These are runs of 6 systems, one row a step. Runs of the same system follow the same rule from any start.
Z, trace 1 (9 x 18):
[[ -6  14 -15   9 -35  37  -9 -11  -1  24  -2 -10  12  20 -16 -26   3   8]
 [-11   8 -11   4  -5 -11 -19  25   3  12 -45 -15 -12  -6 -21  18  22  21]
 [-11  -8  16  13  19   4  18  -8 -23  -7  -1 -31   7  -2  -5  40 -23  26]
 [ 27 -16  19 -17 -13  -2   2 -23   0   9  42 -19 -20   9   6   2  18  19]
 [ 10 -30 -10 -12  -7 -30  -4  15 -18  16   8  25 -10 -42   9  -4  11  -3]
 [ -3 -20 -16   0 -14  18   3 -12 -29  -1   4   8  36 -10 -15 -17 -41 -14]
 [ 13  -2 -27 -29 -15  19 -28  -1  16  -3 -15 -12  -4  27 -30 -17   8   5]
 [-12   5  -9 -26  35  -8 -14  18  -7 -13 -34  -1  -9  -7  -7  33  -2  11]
 [ 12  17  19 -17  20  18  12 -20 -14 -16  33 -12   7  11   9  32 -25   0]]
J, trace 2 (9 x 18):
[[ 17  -8  -5  28  -4  -4  50  -3   1   4  35  -6  -8 -10  10   4   0  19]
 [-23 -34   5  -9  -4  14 -36 -14  -5  12   7  11 -15   2  28 -14  19  23]
 [  5   0  30   9 -19 -31 -22   2   9 -15  -4  13  13 -19  -5   8  -4 -41]
 [  3 -26 -28  32 -11   2  32   4  -7  -3  -5  -7  20  -9 -21 -18 -26   5]
 [-22 -15   1 -31  20   6 -19 -12 -10  13 -32 -16  -4  19 -16 -22  18  14]
 [ 24  20  30 -22  22 -29  24  -7   5 -15   9  -6   0  -4 -13  17   4 -30]
 [ 16 -19 -25   5   4  24  33 -12   2  -9  41   7  -1   7  16 -11 -18  16]
 [-17 -10  -4 -22   2  19 -53  -5  14 -10  -8  21 -10  17  19 -13  12   0]
 [  4  28   5  20  -4 -16   3  16  17 -25 -13  17  18 -12  -8  14 -19 -41]]
V, trace 3 (9 x 18):
[[ 14  11   7  16  27 -18  55   2   4  -9  22  -3   5   1  11  -3 -14 -14]
 [ 19  -4 -10  15  -1 -13  37  -1  33   3  16   3 -11  12   1 -42  21  -9]
 [-19  -2   7  21  -2 -14   3  -2  25  -3 -12  34   1  -8  13 -36  24 -29]
 [-18  -5  16  43 -13   0   2 -10  17 -25 -13   4  26   5  -6 -10 -21 -28]
 [-17 -33  11  20  19  -3  -4 -11  18 -22 -14 -27   2  31  -1 -18 -10   7]
 [ -8 -26  27 -10  45 -27  19 -13  -4 -15   3  -5  -2   1  14  -8  -5 -10]
 [ 32 -18   5  -6   9 -22  39 -13   7 -21  24   3   7  -5 -16 -14 -10 -26]
 [ 14 -21 -20 -14  -1  -1   7  -9  34 -19   3  25  -8   9 -12 -39  19 -16]
 [-19   6   0  -3  10   9 -14  -9  19 -27 -15  39  13   1   5 -15  -2 -36]]
V, trace 4, 9 rows:
[[-25  15  14 -12  12  21   0 -14 -39   3 -11   3  17 -18  -5  37 -15   7]
 [ 34  17   3 -18  -8   4   0  -1  -5   2  17 -42  -6  20 -19  26  -7  15]
 [ 10 -11 -15 -23   5  -5  -9  12   1  15  14  16 -34 -15  21  12  32  29]
 [  5  25  -1  -7 -26  15  -3  -3 -28  23  23  28  17 -26  10   3  -9 -17]
 [ 13  13 -28  10 -36   7 -28  26   7  11 -17 -20   5  12 -20  -3  -8   7]
 [-41  -1  -9   3  13  15 -15  10 -15  14 -35   4  -8 -10  10  15  13  33]
 [ -4  32  30  -2   2   5  13 -12 -36  17   9 -27  16  -3  -5  32 -15   2]
 [ 33  -7  -2  -2 -16 -16   1  13   8  11  16 -32 -26   5  -8  15  19  29]
 [-10 -18   0 -12 -12   0  -7  -6 -18  27  15  30 -14 -32  22  -5  30  15]]
Z, trace 5 (9 x 18):
[[ -7  12 -23  17   4  43  27  -8  -2   1  21  -3   6  16  14   2 -19  24]
 [-10  22  18 -15 -18   3 -25  -7  -2  33  -6   0 -16   3   4  -6  46   9]
 [  5  11  -2  29 -11 -25  11  30 -18   4  -9  -6   9 -32  -4  36 -20   0]
 [ -5 -18 -11  19 -10  35  22 -22 -10   8  22 -18   4  15   2 -11 -10  33]
 [ -1 -13  15 -21 -19 -17 -31  -2  -6  28 -14  -8 -17  -7 -11  -9  42   9]
 [  8 -19  -7  13   2 -24  11  19 -23 -10  -8  -9  15 -31 -15  28 -35   0]
 [  8 -29 -11 -14  -1  32   9 -32  -4  -3  25 -14   1  23  -9 -18  -8  22]
 [ 10 -10   5 -43  -2 -21 -34   5  -2   9 -13  11 -17 -11 -10  -2  31  -6]
 [  8  -3 -15  -3  15  -3  11  14 -21 -22   1   8  21 -21  -6  28 -48 -13]]
U, trace 6 (9 x 18):
[[ 29   9 -13  -1  19 -33  28  31   3   7  -1 -34  -9  12  -8  -1  -6   5]
 [ -5 -19 -16 -13  16  -1  18   1  -9  11  11  29 -23 -28  20   1  29  24]
 [  6  20  32 -17 -22   6   6 -35 -10   3  13  15  11 -17 -20  11  18 -24]
 [ 21  -8 -13  35 -41  -5  -5  10  30 -19  12   4   9   2  -7 -10 -15 -16]
 [-37 -27  -7  15   0  25 -36  -1 -14  -3 -13   1   9   5  20   0 -21  22]
 [  1  16  20 -24  21 -16 -10   6 -22   8 -20 -42  11  19 -18   8 -16  -6]
 [ 28  -7 -31  -5  25 -29  30  33   7   1   6   2 -18  -7   6  -7   2   6]
 [-10  -6  -1 -27   6  23  12 -28 -17  10  17  35  -6 -22   9   0  25   9]
 [ 21  29  17  -4 -37   5  -7 -18  16  -5   6   4  12   1 -28   1  11 -32]]
L, trace 7 (9 x 18):
[[  1  15  46  -7  11  -9  -6 -16 -17   5  14 -37   8  20   5  14 -13  -6]
 [ 32   3 -28   7  -1 -23  13  37  17   8  21  -2 -23   1  20  -6   2   9]
 [-13  -1  -4  -6  -4  11  30 -22 -21  14   5  37  17 -31  -7 -20  11 -15]
 [ -3  28  24  14 -29  -2 -20  -5   9   6 -23 -25  13  15 -27   1   6 -16]
 [ -4 -28 -38  23   2   4  -7  22  29 -24 -16   9 -14   1   2   4  -3  24]
 [-22 -30  24 -16  20  17   5 -40 -27  -9  12   4  11  -2   8   3 -10   5]
 [ 28  13  27  -6   0 -34 -14  13   3   8  17 -37  -9  21  11   6  -4  -9]
 [ 21  -6 -42   1   4 -10  28  25   6   1  14  31  -7 -23   9 -13  -2  -4]
 [-14  17  16 -18 -12  20   7 -34 -20  14  -9  12  25  -8 -26 -19  10 -24]]
L, trace 8, 9 rows:
[[  3   9 -34  -8  26  11  13  15  16   4  16  20 -17  16  34 -22   5  11]
 [-28  32  24  -1  23   3  30 -16 -19  22  -9  12  13  -8   8  -9  13 -15]
 [  8  41   2  36 -16   0  19  14  19   6  -7 -27   0  17 -10  10   5   4]
 [-19 -21 -23  31  -9  21  21  -8  17   0   1  21 -13 -10   9 -11  24  30]
 [-27 -14  50  25  -9  -1  -1 -33 -11   0   2  -5  12  -7   5   5   4  -5]
 [ 23 -18   2  34 -19 -25  -6  20  16  -9  20 -29  -2  14  12  -3 -23   1]
 [  4 -49 -21  -3   2  -9  20  -5  -9   6  15  19   2 -15   5 -40  -3  -1]
 [  5  -5  32 -14  -4 -28   1 -17 -16   8 -14 -16  18  -5 -31 -18   3 -30]
 [ 34  -7 -26  -1  -9 -18  -1  21  31 -24 -12 -11  -9   6 -33   3  -1  -5]]
J, trace 9 (9 x 18):
[[  5  12  15  -1   8   0  13 -21  18 -23   6   8  21  18  -9 -26 -12 -44]
 [  2  -7 -36   9  19   8  29   5  34 -19  -7  12  -5  19  -4 -35   3  -3]
 [-38  17   3  -9  37  20   3 -14  11 -12 -24  25  -1  13   9  -8  15  -5]
 [ -4  39  20  27   4   4  24 -11  33 -15   3   2   3  21   5   0  10 -20]
 [-16  -6 -17  37  15   2  23  12  28  -4  -2   8 -17   9  28 -17  13  18]
 [-44   9  28  18  10  -1 -12  -9   2  11 -17  20   0  -1  29 -15  22  -6]
 [ -2   9  24  42 -21 -23  24  -4  21   4  -1   2   4  -7  -2 -18  20 -23]
 [-22 -37  -8  28   4 -10  28  -4   4  11 -13   5  -8 -15   1 -26  25  20]
 [-29 -20  44  -2   7 -10  -2 -35  -5   3 -15   3   3  -8  -5 -11  28  -9]]
D, trace 10:
[[ -6 -15 -17 -22  32  -3 -24  13  11  -4   3  10 -13  24  35 -32  -4  -2]
 [-12  29  15 -18  25  12  15 -20 -13   0   7  18  22   7   9 -14 -14 -34]
 [  9  40  -7   3  -3  22   0  -2  36 -12   2 -10  -4  41  -4  -7   7  -5]
 [-38   9 -11  19  29   9   3  11  14  -1 -23  20 -10   6  30 -11  14  11]
 [-26  24  46  25   7   7  14 -25  -8   0   2 -10  16   6  10  16  -3  -8]
 [  9   3  11  31 -13  -7  -8  10  28   2  19 -26 -16  32  25  -9   5  11]
 [-21 -17   7  23  11 -22  15   7  -5  22   1  17   0 -11  32 -41   9 -10]
 [  8   9  32  17 -15 -14  31 -27   9  -2   7  -7  16   1 -23 -20   8 -33]
 [  9 -29 -18  21  -4  -7  13   0  43 -16  -4  -6 -18  18 -10 -28  21  10]]
U, trace 11, 9 rows:
[[ 20  13  18  -5 -22   0  -7  -8  -1 -14  35  26   8 -22  10  28 -11 -26]
 [ 12  -5  -6  17 -37  18 -20   0  -2   5  33   0  15  13  20 -18 -31  -8]
 [-23   7 -14   4 -12   9 -39  22 -20  27 -23  -8  13   8  10 -16 -16   5]
 [ -4  26 -18  -4  19  -6  16  26 -28  14 -29 -21  12  -6 -17  18 -23   7]
 [ 28  -5 -26 -20   7  -2  27  10 -10   7  13  -9 -19 -15 -13  24   9  33]
 [ 16   2   7 -27 -16   0 -15  -8  -3  -1  24  30 -17 -30   7  30  23   0]
 [ 17  15  13   9 -33   8 -12  -8   0 -12  34  18  20  -9   9  12 -25 -32]
 [ -2  -8 -19  20 -31  20 -29  11  -6  11  12  -8  15  17  16 -21 -31   4]
 [-24  13 -14  -5   7   4 -27  26 -29  25 -35 -15  11   5   1   1 -16  12]]
D, trace 12 (9 x 18):
[[  9  36   0 -19  10  14 -26   8  14 -28   1  10  -1  12   3  36 -14 -14]
 [-12  23 -30   5   9  38  -4  17  -9   7   9   9   1  11  30  10 -22  22]
 [-26  46  17   3  -2   5 -19  10 -21  31 -21  -8  10   4  12   8   3  -3]
 [ 13  38   7  32  -6 -21   9  31  17  -4   5  -5  -4  -2  17  28  -6 -10]
 [-10   7 -13  37 -13   5  35  10  -9  30  10  -1  -4 -14  16  -7   9  24]
 [-10   2  31  21 -28 -24   0  -5  -2  24 -17  -9  -3 -19 -15  -2  35  -2]
 [ 19 -33   5  35 -21 -30  13   6  20 -20  13   3  -8 -24  -4  12   2  -2]
 [  0 -52  -9   9 -16   1  18 -17 -19  13   9  -6   6 -15 -13 -25  -3  18]
 [ 12 -32  16 -26  -8 -28 -21 -11  -5  -2 -15 -13   2  -4 -33 -16   9 -16]]

Name the system that made each run.
trace 13:
[[ -2   2   8 -32   0  15 -40 -11 -11   9   8  -3  12  28  10 -30 -14 -19]
 [ -4  13 -16 -11  34 -32  -8  41   0   5 -31  -6  -6   5   8  -8  -6  -8]]

L
trace 14 (2 x 18):
[[-10 -15   8  22   5 -14   4  -2  20   4 -20 -26  -1  31  -6 -44  10  -2]
 [ -8 -21  20   6  39 -33  29  -8  15 -15  -7  -1  -4   5   6 -21   9 -15]]

D
trace 15:
[[ -3 -16  -2  10 -17  37  -7 -20  -4  -3  40   5  -5   4  26  12  -9  28]
 [  9   4   4 -21   0 -13 -37  18 -18  26  15 -13   2  19  28 -24 -18 -12]]

V
trace 16, 2 rows:
[[  2  10  -7 -47   3  31  -5 -23 -21   0   7  18   0 -12 -14  23  10  10]
 [ 40  30  -6 -14 -23   1 -13   8  23 -18  19   5  -2   6 -14  18  -3 -23]]

U
trace 17:
[[ -2 -46  -6 -18  16   8  -5 -14 -20  -3  29  11   0   0  26 -18 -19  10]
 [ 22   2 -12 -35  12 -21  -1  12 -18   6   2   1  17   1 -11 -27 -25 -34]]

V
trace 18, 2 rows:
[[ -7 -23  23 -25  20 -26 -17   0 -31  22 -10 -28  -8   0   4   1   6  13]
 [ 41   1  16 -27   4 -27   1   2  -2  -8  39   5  -8  -8  10  10  -7 -23]]

D
trace 19:
[[ -2  18  14 -26 -14   0 -32   0 -25  42   4  -7  -4   4  12 -12  19   2]
 [ -2  20 -20  17  -5 -19  -5  43  -8   4 -25  10   4 -27   0  26 -10  -3]]

L
trace 20 (2 x 18):
[[ 15  -4  -1 -27  18  12 -26   0  -6  -9  27 -17  -1  35  23  -4 -33   0]
 [ 23  21 -23 -22   8  -6 -21  29   6  -3  14  18   2   9  21 -13 -23 -28]]

J
trace 21 (2 x 18):
[[-23  -7  -2  31 -14   9  -5   5  -4  33  -3 -17  -5  13  20 -28  11  27]
 [-20   2  32  16   2 -34  -3  10 -26  29 -20 -16   9 -16   7  -4   3  -8]]

V
trace 22 (2 x 18):
[[  9 -21 -21  21 -45  20   1 -10   0  -5   2  -1  18 -10 -33  -5 -12   5]
 [-11 -26 -13  -3 -14   7 -50   9  -2 -15 -26  -6   1  -2 -13  22 -14  15]]

U
trace 23 (2 x 18):
[[-34 -24  -9  11  10  20  -7  -7 -11 -14   0  35   9 -21  26   7 -16   5]
 [ -6  11  25   6 -19  17 -20 -17 -19   4   1 -33  27  22 -12   6 -30  -7]]

D
trace 24, 2 rows:
[[-15  24  23  -5   1  -2   3 -17  10  18 -22  -8   2  19 -14 -35  34 -17]
 [ -7   0  29  28  -5 -26  -6   3  25 -27 -14   4  -6 -15  -3  33  12 -13]]

V
trace 25:
[[ -9 -33 -17   7  -2   1   7   0 -18  -3 -27 -21  22  -2 -35 -14 -24   7]
 [ 14 -17   5 -27  28 -29   2   7 -10  -8 -19 -33  -5   5 -27  11  -7   5]]

D
trace 26:
[[ 24 -17 -19  21 -20 -18   3  20  21  -4  -9 -33 -11  10 -24   0   1  16]
 [-25 -19   1 -19  39  -9  -1   6 -36  10 -18  -4  -2 -15  11  12 -10  18]]

J
trace 27:
[[ 19  32  -3 -36  27  15  15  -3 -12  -6  28   6   7  12  10  11 -24 -14]
 [ 36  24 -38  -8   4  -3  11  31  25  -6  15   5 -17  11   5   0  -2  -1]]

V
trace 28 (2 x 18):
[[ 11 -16  25 -29  -7  -9 -38 -18  12  -4  19   7 -11  13  15 -19  19 -17]
 [  9   7  -4  -2  21 -31  -8  29   9 -20  -7  18   8  -5  14  -4 -24 -40]]

L
trace 29:
[[ 19  29   4 -21  14   3  13  -4 -11  16  21 -18  13  30   6 -30 -18 -21]
 [ 25  12 -35 -29   9   1   9  15  18   7  16  26 -20   4  10 -24  22  -2]]

J
trace 30, 2 rows:
[[ 33 -16 -10 -15 -13 -23 -36  27   7   5  18 -15 -23   7  15   4   0   9]
 [-10 -18 -19 -13  33 -11  13  16 -37  16   0   4   8 -13  20 -14 -25   6]]

Z
trace 31:
[[  7  -5  10  31  -7  -3  32 -12  -3 -11  29   5  26  -4   9 -12 -32 -25]
 [-10 -30 -27   1  -6  10 -15   0  16   8 -12   1  -6  23   1 -53  13  10]]

J
trace 32 (2 x 18):
[[-42  -5  -1   0  44  -3  13  -2  -7  -2 -35  14   6  -2   6 -17   3  -4]
 [  6  23  16   8  20   1  30  -8  -4  -6  -1 -43   7  23 -18  21 -13   8]]

L
trace 33, 2 rows:
[[ -4  11  29  -3  15 -23  13  -6   8  11 -22 -31 -16  12 -18   3  36  10]
 [  2 -13  11  25  15 -35  36   6  22 -16   3  12 -16 -22   8   7  22  -4]]

U
